vepor: [135  87 146 133 103 147 197 146 126 112 141  96]
pubig: [142  85 161 147 103  87  75 116 119 172 126 199]
Tuput: [149  94 194 131 110  73 131 126  95  97 118 114]
dul: [131  74 143 133  87 146 173 149  76 128 116  87]
Galap: [152 117 171 132 137  83 131 123 132  96 138 122]
Giri: [144 129 159 133 143  86 108 118 154 112 139 143]
ninet: [152  89 198 132 107  72 131 127  94 100 118 115]
baga: [163  76 198 135 100  73 134 126 109 107 127 120]
[133  87 146] | dul
order: [122 138  96 132 123 131  83 137 132 171 117 152] | Galap

fafo: [112 201 134  64 133 147 112]
bibig: [112  64 135 133 201 112 147]
ber: [135 147 112  64 111 201 133]
[112 201 134] | fafo
order: [111 201 133 135 147 112  64] | ber
order: [ 64 112 112 133 135 147 201] | bibig
[112 147] | bibig
order: [112 147 112  64 135 133 201] | bibig
order: [112  64 147 133 112 201 135] | bibig
order: [147 201 111  64 135 133 112] | ber

gam: [118 118 131 129 110 110 132 140 135 123]
vofo: [118 118 131 129 110 129 132 143 130 123]
Bor: [118 135 129 110 126 132 151 130 106 140]
rel: [118 118 131 129 110 110 132 140 130 123]
kip: [118 118 131 129 110 110 130 140 156 123]
Kotu: [109 118 131 129 110 119 132 149 131 123]
gide: [139 118 135 129 110 129 132 151 130 106]
virog: [152 118 116 129 110 145 132 140 130 118]
tumit: [118  97 149 129 110 110 132 140 152 123]
miven: [110 161 129 129  73  64  84 140 127 123]
nezu: [128 110 145 132 140 130 118 149 130 123]
[129 110 145 132 140 130 118] | virog
[118 135 129 110 129 132 151 130 106] | gide
order: [123 118 118 131 129 110 110 130 140 156] | kip

zed: [139 115 138 115 116 139 138 139 114 114 116 114 139 139 114 139 138 115
 138 139 116 116 114 139 114 115]
Nafo: [137 126 117 117 145 138 126 133 129 117 117 144 133 117 117 116 134 117
 132 118 116 116 141 142 132 119]
todib: [130 119 130 107 123 131 129 129 125 119 112 135 129 130 121 128 130 111
 130 132 115 125 120 128 126 116]
zasev: [117 134 117 126 132 117 117 117 144 138 137 145 118 117 132 118 116 133
 117 116 141 129 142 117 126 133]
pavi: [132 118 134 142 126 137 117 117 117 117 138 144 117 129 141 117 133 117
 133 117 145 119 116 126 116 132]
mefek: [138 116 115 139 138 115 114 116 139 139 115 116 139 114 114 139 139 115
 114 138 114 116 139 114 139 139]
totid: [104 148 105 120 152 105 101 102 168 155 137 181 103 104 155 100 106 134
 107 109 148 155 157 101 157 144]
puno: [155 137 144 104 157  99 152 148 105 155 168 106 102 181 105 120 103 109
 101 148 134 101 104 155 157 107]
timuv: [104 128 127 120 152 105 101 102 168 155 137 181 103 104 175 100 106 134
 107 109 148 155 157 101 157 144]
zovu: [142 122 141 121 123 141 142 143 116 121 124 112 144 143 123 144 142 123
 142 144 123 124 119 143 121 124]
[118 134] | pavi
order: [133 126 117 142 129 141 116 117 133 116 118 132 117 118 145 137 138 144
 117 117 117 132 126 117 134 117] | zasev
[127 120 152 105 101 102 168] | timuv
order: [107 105 155 148 157 144 157 181 101 155 152 148 102 101 104 155 109 105
 106 137 104 100 103 168 120 134] | totid
[124 112 144 143 123 144 142 123 142 144] | zovu
order: [114 114 114 114 114 114 115 115 115 115 116 116 116 116 138 138 138 138
 139 139 139 139 139 139 139 139] | zed
order: [116 116 117 117 117 117 117 117 117 117 118 119 126 126 129 132 132 133
 133 134 137 138 141 142 144 145] | pavi

nifu: [117 121 151 149 150 105 104 106 105 151 151 102 150 147 105 142 148]
soz: [147 144 119 118 124 122 138 147 116 123 121 139 130 115 145 110 118]
viv: [112 113 156 155 155 100  95  98 104 155 156  94 154 152  96 148 151]
luzoz: [121 109 136 139 139 113 110 112 119 136 134 114 133 136 114 135 131]
relen: [108 138 142 134 136 123 123 115 120 139 143 114 139 138 111 138 146]
vemoz: [137 179 122 109 114 144 160 158 126 120 126 147 131 115 150 112 132]
sunuf: [112 113 156 155 155 100  95  98 115 155 156  94 127 152  96 148 151]
raku: [ 94  96 195 194 192  78  63  65  86 193 193  60 187 189  64 181 185]
mov: [116 111 145 146 146 107 104 104 112 144 143 105 141 144 105 141 139]
Konav: [135 139  94 155 156  98 155 100 115 155 156  95 130 121 133 117 124]
[156 155 155 100  95  98 115 155 156  94] | sunuf
order: [ 94  95  96  98 100 112 113 115 127 148 151 152 155 155 155 156 156] | sunuf

gafem: [ 60  73 144 143]
garer: [ 58  49  54 135]
manot: [135 137 143 123]
Bugu: [ 60 144  72 143]
order: [135  49  58  54] | garer
order: [ 49  54  58 135] | garer
order: [143  60  73 144] | gafem
order: [123 135 137 143] | manot
[144  72] | Bugu

teti: [127 116 112 136 113 133 112 136 119 124 114 134 128 143 136 117 136]
pag: [103 172 207  91 201 108 209  92 150 129 205  95  95  69 109 154  84]
beb: [138 136 132 137 133 134 130 137 114 137 127 136 139 138 114 110 139]
Gok: [161 151 142 131  94 128 110 109 125  91 123 162 143 137 119 125 151]
Lun: [137 119 109 142 111  94 123 128 125 161 151 151  91 162 131 125 143]
[133 134 130 137 114] | beb
order: [119 124 114 134 128 143 136 117 136 127 116 112 136 113 133 112 136] | teti
order: [ 84 154 109  69  95  95 205 129 150  92 209 108 201  91 207 172 103] | pag
[128 110 109 125  91 123 162 143 137 119 125] | Gok
order: [162 131 125 143 137 119 109 142 111  94 123 128 125 161 151 151  91] | Lun

Mozed: [ 52  73 105 104 102 179 143 139  54 153 106  51 103 115  50 175 167  83
 160 149 177]
Bek: [ 68  85 107 107 107 166 137 134  70 147 109  67 108 115  67 162 157  93
 152 143 164]
nupom: [ 66  84 107 107 107 167 138 134  69 148 108  65 108 115  65 164 159  92
 153 145 166]
Kevi: [173 103 173 165  67  66 104  87 114  66  87 146 150 168  88  93 164 173
  65 164 144]
Megi: [147 165 106 106 158  98  92  93 162 131 110 153 157 101 154  92 119 163
 126 134  96]
gibu: [ 85  48 171 171  62 188 201 199  53 120 162  72  64 181  70 201 145  51
 130 113 193]
kap: [107  84 138 134 164 108 107  92 159  69 153 149 167  65 145  66 107 115
 166  65 108]
gasa: [131 119 159 159 123 164 168 168 120 142 156 127 124 162 126 168 150 120
 145 139 166]
Bal: [173 114 173 173  88  87 146 150 144  66 164 165  87 168 164 103  68 104
  65  66  93]
Limi: [ 69 103  93  93 127 163 122 118  82 160  98  72 128 100  72 154 165 112
 163 158 159]
gir: [133  88 162 162  78 120 158 159 106  84 154 124  78 163 123 133  95  83
  88  82 125]
[120 142 156 127 124 162 126 168] | gasa
order: [ 65  66  66  68  87  87  88  93 103 104 114 144 146 150 164 164 165 168
 173 173 173] | Bal
order: [ 65  65  66  69  84  92 107 107 107 108 108 115 134 138 145 148 153 159
 164 166 167] | nupom
order: [106  96 101  93 165  98 106  92 110 154 162 119 134 153 126 158 157 163
 131  92 147] | Megi
[102 179] | Mozed

